In the rows, zero is written as 128.
These are runs of 8 systems, one row a step. Runs of the same system follow the same rule from any start.
run 1, K_981 (8 x 22):
[[129  85 168 142 163 137  96 156  83 108  91 149 185 161 123 102 125 109
  156 170 143  97]
 [155 114 136 154 108 129 147 152 105 104 116 140 123 152  87  71  79 163
  195 133 121 149]
 [155 131  82 128  92 105 173 153 164 108 168  76  71 125 102 117 116 165
  141 144 124 150]
 [119 143 132 144 128 105 160 111 173 133 160  81 115 120 157 170 147 119
   58 168 110 168]
 [117 164 157 129 164 180 121  79 140 169 139 164 158 109 159 167 137 111
   90 120 108 171]
 [128 130 119  81 170 207  90 128 121 135 129 174 157  94 113 132 152 111
  167 112 141  88]
 [124  70 134 123 141 126 107 162 120  83  92 126 150 119  89  93 138  92
  171 163 138  63]
 [136  91 157 170 104  76 155 137 132  92  76 133 111 137  92  83  83 133
  149 139 107 149]]
run 2, K_919, 8 rows:
[[132 174 152 127 127 195 130  76 144 155 153 162 145  96 127 126 117 128
  133  99  86 185]
 [127 174 167  98 137 182 129 105 105 128 190  82 149 145 121 136 109 131
  186 124 122 101]
 [ 93 118 178 110 162 131 119 115 106 110  87 123 154 136 112 148 122  77
  165 127 144  49]
 [112 110 111 114 149 139 147 115 182 108  81 158  96  63  79 138 141  85
  140 120 118  98]
 [121 147  64 119  99 116 164 129 172 122 170  69  83  90 111 148 161 122
  129 129 126 107]
 [104 136 100 127  98  76 105 131 103 145 138  85 134 135 178 148 176 115
   85 101 144  79]
 [136 108 120  97 109 122  63 123 116 142  99 184 131 105 154 101 151 133
   75  66 131 126]
 [179 121 110  76  97 148  97 151 130 108 159 137  94 122 108  71 105 182
  141  95 129 149]]
run 3, K_744 (8 x 22):
[[121 117 180  84 114 153  72  91 131 112 113 149 148  89 122  89 135  94
  119  77  99  96]
 [132 107 191  68 156 142 111 118 142  93  87 153 107 122  90 113  81 116
  157 108 134  97]
 [116 114 162 118 173  94 170 140 143 105  81 127  84 160  99 167  79 121
  152 150 159 106]
 [109 146 120 166 144  68 185 131 137 149  99 120  91 167 148 192 107 137
  101 144 154 153]
 [125 168  85 156  92  90 140 120 113 175 145 129 110 145 175 155 137 161
   87  86 135 166]
 [138 140  91 123  72 114  76 134  81 152 150 131 141 130 166  91 155 155
  107  62 129 120]
 [151  86 149 104 108 138  52 150  85 109 122 146 167 133 136  58 138 137
  127 111 127 106]
 [164  84 177  93 165 164  94 159 119  93 125 144 151 154 111  91  99 142
  151 174 137 131]]
run 4, K_677:
[[158 123 131 115 149 120 118 145 134 149 114 176 102 157 159 143 100 175
   69 123 145 198]
 [146 160  85 118 155 146 152 154 108 162 136 159  95 168 133 167 101 184
  158 114 173 152]
 [118 142  81 173 164 151 155 163  88 153 129 137 162 156 126 157 142 133
  189 169 161 113]
 [119 132 108 195 135 178 137 125 122 143 137 148 191  98 123 113 167 105
  155 168  97 155]
 [140 151 115 123 104 191 103 104 146 137 196 111 162  78 136 103 169 123
  118 129  88 155]
 [140 134 163  56 140 168  71 120 129 121 185  90 151 123 158 128 151 122
   95 133 128 103]
 [132 109 199  64 190 165  96 119 144 113 110 155 132 135 127 146 102 115
  111 140 143 116]
 [130 130 146  84 172 162 153 119 167 112  94 167  80 110  77 146  88 124
  169 118 141 120]]
run 5, K_744 (8 x 22):
[[115 128 205 117 136 156  87  91  95 123  96 161 173 127 121  96 106 100
  152  88 108 105]
 [135 131 211 102 144 136 142 109 122 100 112 122 116 156  95 118  58 133
  177 123 122 121]
 [114 138 174 117 145  81 171 127 135 107 130  67  93 178 122 171  84 127
  140 154 149 105]
 [103 154 143 138 141  78 152 112 131 152 131  96 115 162 178 197 130 125
   65 135 145 137]
 [119 177 120 114 121 126 106 101 104 180 148 144 130 143 186 163 140 147
   81  67 139 148]
 [127 151 126 105 102 137  75 122  65 151 129 154 150 143 151 107 130 144
  149  50 146  95]
 [132 100 185 128 122 123  83 141  70 110  98 139 171 164 126  75 101 130
  160 115 131 101]
 [151 109 205 122 151 130 128 142 114  99 130 113 138 183 122 111  74 149
  140 172 128 154]]
run 6, K_641, 8 rows:
[[124 103  94 117 103 128  77 147  84 120 107 143 153 111 121  87 163 111
  162  89 142  55]
 [130  63 142 148 107  72 106 159 108  91  66 138 134 140 109  76 121 115
  133 137 135  96]
 [148  94 114 158 108  56 150 154 141 116  85 146  84 151 125 113  96 161
   90 132 133 176]
 [142 151  87 143 106  86 159 150 129 148 167  88  92 165 164 158 123 175
   88 136 147 170]
 [126 172 133 147 143 143 135 132  85 160 184  84 167 180 172 166 133 148
  131 160 144 139]
 [138 154 148 141 158 196 118 127  81 151 149 157 182 154 128 123 110 143
  188 138 131 146]
 [159 125 136  99 124 184 118 135 121 105 141 147 123 112  78  76  95 148
  206 112 121 123]
 [144 100 176  85 120 124 135 125 169  67 134  87  92 112  81  94  93 119
  147 147 108 112]]
run 7, K_641 (8 x 22):
[[129 108 187 137 146  96 158 134 151  94 134  71 125 165 129 142 100 121
  103 199 120 142]
 [131 163 140 149 166 153 171 104 159 160 131 161 113 134 138 177  99 143
  107 142 123 203]
 [128 187  80 101 124 187 139 112 139 158 196 112 116 100 128 154 148 141
  157 100 131 124]
 [105 134 167 110 133 167 102 108 110 110 153  87 184 113 120 119 151  82
  169 139 114  64]
 [123  95 182 130 152 149 108 106 136 108  65 190 150 101  96  95 110  93
  138 120 102 131]
 [143 105  89  92 104 109 128 130 178 113  97 161  61  79  98 109 124 138
  104  85 122 138]
 [112 115 109 108 112  67 132 137 157 111 138  60  97 123 147 155 161 107
   71 139 142  86]
 [ 92 131 144 177 160 100 137 119 110 156  95 134 166 150 174 181 150  97
   80 157 138 134]]
run 8, K_841:
[[129 136  69 185 127 146 141 132 117 167  98 203 141 104 127 123 138 142
  142 110 122 180]
 [159 113  81 179 101 156 120 161 104 129 143 152 164 118 119  68 144 155
  158 148 110 169]
 [158  97 135 156 127 136 113 170 112 110 165  99 172 157 141  88 139 150
  121 202 120 162]
 [156 120 177 109 170 143 128 143 143 118 161 104 137 167 148 145 106 148
   89 197 133 178]
 [140 156 137  79 188 177 150 124 167 141 159 133 102 133 130 187 108 145
  118 157 147 157]
 [111 157  85 122 178 187 159 117 161 151 139 150 125  86 114 186 155 104
  151 144 140 121]
 [108 119 102 167 140 167 145 111 159 129 103 163 155  60  97 124 166  78
  151 148  94 125]
 [144  77 124 144 101 140 115 134 166  89 117 134 138  70  88  62 147 104
  128 156  83 138]]
run 9, K_675, 8 rows:
[[133 164  94 125 117 163 172  98 189 138 165 126  91  74 102 143 131 133
  131 119  97 167]
 [104 146 116 109 156 131 143 116 167 134 163  74 122 110 150 192 169  96
   84 165 134 103]
 [117 125 170  96 191 163  90 113 126 147 110 171 161 134 162 169 140 105
   82 139 144 126]
 [136 130 104  81 158 179 104 128 130 141  95 203 111  95 103 129 124 131
  156  79 149 110]
 [119  88  81 114 130 124 129 156 153  95 102 122 111  82  82 114 160  95
  161 142 137  60]
 [117  68 155 165 131  99 121 133 157  96  75 136 149 101 118 105 146  82
   89 177 101 133]
 [139 117 117 142 107 109 124 110 160 142  95 180 104  96 138 114 125 138
   63  92 100 194]
 [136 136  49 102  98  96 117 150 142 145 149 115  84 109 150 145 165 154
   77  96 151 123]]
run 10, K_919, 8 rows:
[[176  93 103 132 126 143 110 182 130 110 167 112 145 145 133  88 143 166
  112 193 129 169]
 [151  92 152 144 156 116 114 172 116 115 133 114 154 176 156 125 127 144
   88 203 145 158]
 [145 104 146 139 185 143 129 152 141 136 106 176 140 151 141 150 114 143
   87 186 142 189]
 [152 140 108 146 179 177 156 152 138 150 151 153 136 148 129 159 117 160
  138 185 141 188]
 [122 142 114 173 174 166 149 153  95 150 151 127 180 159 142 157 145 128
  162 193 143 135]
 [114 112 132 168 173 175 118 132 115 137 115 159 202 116 134 134 165  89
  136 186 121 129]
 [136 115 125 125 167 202 121 129 163 120 159 134 168  84 116 127 166 101
  126 190 106 143]
 [133 121 125  95 171 173 119 144 151 116 180  83 151 122 136 157 169 112
  116 198 140 105]]
run 11, K_675 (8 x 22):
[[137 147 112 111  78 146 122 124 115 109 178  77 131 105 100  81 135 132
  188 103 111  91]
 [129 115 201 116 121 113 135 119 145  81 157  51 138 144 117 110 106 109
  127 174 105 116]
 [138 146 199 120 152 126 154 101 150 128 117 140  98 154 125 147  61 148
  107 131 119 189]
 [119 177  85 124 145 121 183 126 135 161 128 136  72 147 123 193 103 155
  150 102 162 135]
 [ 92 141  96 161 159 121 146 144  87 151 123 109 158 151 143 182 162 105
  157 154 165  71]
 [105 129 169 163 138 155  97 106  78 143  99 167 204 128 137 105 140  91
  156 116 112 113]
 [123 145 145 117  81 142 114  86 126 120 117 142 120  85  95  78 113 115
  165  52  91 112]
 [119 117 146  99  92  71 141 120 154  86 132  60  82 119 109 121 120 110
  121 114 119  79]]
run 12, K_677:
[[100  84 165 136 136  84 117 117 139 105  43 164 125 108 115 119 124  82
  107 116 120  99]
 [141 112 106 124  81  93 136 125 154 110  89 154  70  94  91  84 105 143
  128  73 110 143]
 [142 108  84 120  83  61 131 173 118 105 136  76  83 153 126 109 128 157
  124 121 154  97]
 [128  90 138 177 126  59 136 161 110 121  91 119 137 175 155 128 125 133
   84 172 140 151]
 [139 149 118 176 110 106 158 114 129 158 112 165 112 142 148 132 101 162
   97 108 112 216]
 [132 186  76 140 100 124 143 133  91 172 174 112 118 159 158 150 128 173
  146  89 148 142]
 [113 143 133 166 142 134 111 143  54 155 138 122 195 178 165 141 145 127
  152 146 149 106]
 [131 143 175 171 135 178 122  99 102 144 130 165 191 129 130  99 113 121
  154 130  90 178]]
run 13, K_981 (8 x 22):
[[164 110 129 145 121 140  98 174  74 123 151 129 167 178 138  79 117 173
  152 158 140 150]
 [174 126 125 123 106 142 130 163 117 109 193  82 127 162 126  90 106 182
  150 167 125 163]
 [150 142 152 119 127 143 151 132 156 113 201  59 125 147 133 134 113 148
  118 186 115 165]
 [122 166 176 123 160 177 158  95 160 132 182  95 144 126 133 165 117 116
  125 170 101 165]
 [114 159 153 114 168 206 146  89 155 131 152 130 149  90 102 155 131  92
  168 148 107 123]
 [107 116 139 124 153 170 141 112 158 105 109 132 144  72  79 125 143  72
  178 146 109  80]
 [110  95 143 145 120 117 148 112 164  92  69 145 117  76  76 100 124  80
  149 128  98 105]
 [124 105 118 131 108  91 151 112 175 111  67 164  73  82  89 115 108 116
  116  93 109 140]]
run 14, K_771 (8 x 22):
[[105 118 159  83 177 120 102 123 145 127 121 112 131 135 163 185 151  94
   67 148 154  92]
 [119 125 120  97 178 150 113 124 135 146  69 211 112 110 117 158 122 118
  129  88 157 112]
 [114 141  79 138 105 115 157 132 120 127  98 142  91 108  80 122 118 127
  202  78 141  84]
 [108 100 129 182  75  69 138 128 116  96 107  86 144 114 113  83 146  94
  143 135 102  95]
 [146 102 169 151  99 110 110 110 151 111 118 135 140 109 137  83 123 125
   67 138  79 192]
 [163 151 119  84 116 124 131 122 165 138 170 119  74 133 147 142 107 178
   73 109 127 190]
 [128 138  99  92 144  93 116 162 104 146 146 101 104 175 168 178 142 151
   98 123 187  91]
 [116 108 126 146 162 123  96 155  68 149  70 184 164 161 149 138 133 125
  137 121 168 102]]
run 15, K_771 (8 x 22):
[[130 130  64 140  97  96 121 128 142 154  98 176  94  95 142 129 151 144
   81  71 128 156]
 [141 131  70 126  63  85 100 148  95 137 136 120 108 134 147  95 143 163
  117  67 140 114]
 [148 101 141 137  86  89  84 156  73 116 120 122 151 174 153  71 118 159
  118 113 134 126]
 [164 122 174 141 128 123 120 145  95 124 130 142 138 186 138  97  73 182
  131 139 127 188]
 [140 164 142 149 146 134 169 138 111 146 166 105 125 190 142 162  87 173
  148 161 143 178]
 [101 168 131 165 165 145 153 123  99 163 158 106 169 166 167 190 147 116
  132 168 145 130]
 [101 167 136 146 163 191 113  95 102 169 136 164 190 112 149 159 156  99
  142 118 123 122]
 [113 172 139 101 125 198 117  86 119 138 156 134 147  90 106 124 133 107
  185  81 109  96]]
run 16, K_841:
[[109  98 183  91 165 123 107 105 165 110  69 166 117 100 119 143 122  82
   90 118 126 106]
 [138 108 113  81 131 124 130 130 158 105  79 168  66  95  79 117 102 129
  149  83 140 105]
 [115  97  54 143 110  76 141 165 128 117  87 127  94 118 104 127 150 122
  146 118 158  75]
 [111  95 112 192 104  50 135 139 116 130  64 149 129 136 146 118 138 116
   86 124 126 140]
 [161 119 119 138  87  92 113 138 117 134 115 159 103 148 144  88  98 183
   90  91 123 195]
 [160 138  76 113 115 127 103 174  86 149 166 126 126 173 163 124 134 191
  124 117 166 139]
 [117 145 133 163 167 141 121 146  69 165 131 144 180 184 172 162 134 139
  129 156 157 136]
 [133 163 174 158 155 174 156 105 110 149 132 159 152 157 125 139  80 144
  168 138 113 186]]

Name the system that made each run.
run 17, 2 rows:
[[148 146 100 174  94  96 174 140 138 139 158 102 103 151 141 128 109 174
  109 145 118 198]
 [145 136  69 123  77 110 112 147 125 134 190  73 121 124 159 115 170 155
   93 121 128 130]]
	K_744
run 18:
[[101 142 129 128 113 107 139 130  88 115 133  74 131 149 112 133 126 110
  195 110 145  47]
 [ 98 108 200 169 127  83 123 102 119 117  93 112 168 141 154 127 126  85
   83 153 105 131]]
	K_744
run 19, 2 rows:
[[112 142 173 104 130  86 161 118 119 106 118  84  85 168 111 157  75 129
  161 112 148  85]
 [ 90 137 133 152 134  77 168 104 131 136  52 157  91 127 112 165 105 103
  139  87 140 107]]
	K_919
run 20:
[[144 135 154  66 136 136 142 106 200 110 151 109  64 103 114 148 102 137
   87 125 116 156]
 [119 138  68  75 145 142 123 134 162 140 143 126  92  85 128 173 171 116
  107 108 154  85]]
	K_841
run 21 (2 x 22):
[[105 107 126  86 178 117 117 152 119 117  97 122 118 142 123 170 136 104
  143 139 180  46]
 [110  95 125 157 159 127 136 134 124 117  43 193 137 108  90 123 121  96
  168 128 136 104]]
	K_771
run 22, 2 rows:
[[102 108 114 175 143  79 162 137 115 129  42 173 111 141 105 144 106 111
  153 118 150 113]
 [125 129  63 196  77  98 161 136 125 134  99 144 115 104 102  97 135 133
  161 104 111 143]]
	K_677
run 23 (2 x 22):
[[129 151 112 100  95 158 116 116 139 116 199  57 136  96 121 114 162 116
  150 122 110  88]
 [132 114 214  85 152 142 108 114 148  94 150  78 147 138 134 128 113 106
  104 171 115 118]]
	K_675
run 24 (2 x 22):
[[136  64 135 161 120  71 118 172 106  96  62 145 131 154 113  86 117 126
  128 151 138 116]
 [147 107 103 189  83  86 140 143 120 126  93 160 120 132 119  79 110 156
  122 115 107 186]]
	K_675
run 25 (2 x 22):
[[126 150  87 133 147 152 146 154  82 143 120 152 125 153 104 140 112 149
  214 112 167  95]
 [108 104  97 192 113 118 141 146  96 116  89 141 163 114  95  93 148  98
  189 142 121  91]]
	K_919
run 26 (2 x 22):
[[140 105  61 146 164 151 139 158 160 147 107 189 120  97 123 146 159 134
  105 160 139 165]
 [152  90  75 162 150 158 128 163 147 132 106 189 143  98 115 108 156 133
  116 170 124 177]]
	K_841
run 27, 2 rows:
[[124 172 108 166 125 167 160  92 152 164 169 130 145  98 145 152 148 126
  109 137  92 194]
 [121 170 102  92 115 161 102 107 130 151 195  88 143 104 162 153 178 122
  102 108 125 106]]
	K_771
run 28:
[[143 149 194 123 151 177 106 105 102 146 140 164 169 156 151 121  94 148
  128 124 112 183]
 [152 160 134  92 149 196 135 137 118 122 184 114 127 143 102 128  97 160
  202 136 137 123]]
	K_841
run 29, 2 rows:
[[112 142  69 136  74  80 116 121 121 151 124 123 110 102 157 129 170 128
   84  65 128 112]
 [142  99 118 117  91 114  64 129 110 129  96 176 140 102 143  72 151 130
   88  72 117 129]]
	K_744
run 30 (2 x 22):
[[126  99 175  57 164 112  98 130 140 104  81 148  96 136 120 144 101 114
  106 108 156  82]
 [120 118 147 114 184 105 143 144 121 136  68 174  97 168 129 180  87 135
  126 127 175 122]]
	K_744
run 31 (2 x 22):
[[ 96 173 148 138 118  96 149 116  78 148 136  85 129 182 149 166 109 128
  164  98 153  84]
 [103 150 183 148 131 113 126 115  60 134 109 117 159 182 137 132  96 118
  176 106 144  90]]
	K_675
run 32 (2 x 22):
[[160  94 131 139 124 135  88 141 139 128 122 172 148 121 154  90 140 149
   58 143 109 198]
 [176 147 107  80 131 157 116 144 139 143 176 138  90 145 140 127 103 196
  108 115 142 183]]
	K_677
run 33 (2 x 22):
[[133 137  87  74 183 184 133 149 154 135 153 135 110 111 115 177 146 127
  149 152 164  96]
 [118  99  95 119 187 170 122 151 147 122 106 158 146  94 109 156 169  90
  139 176 151  91]]
	K_677
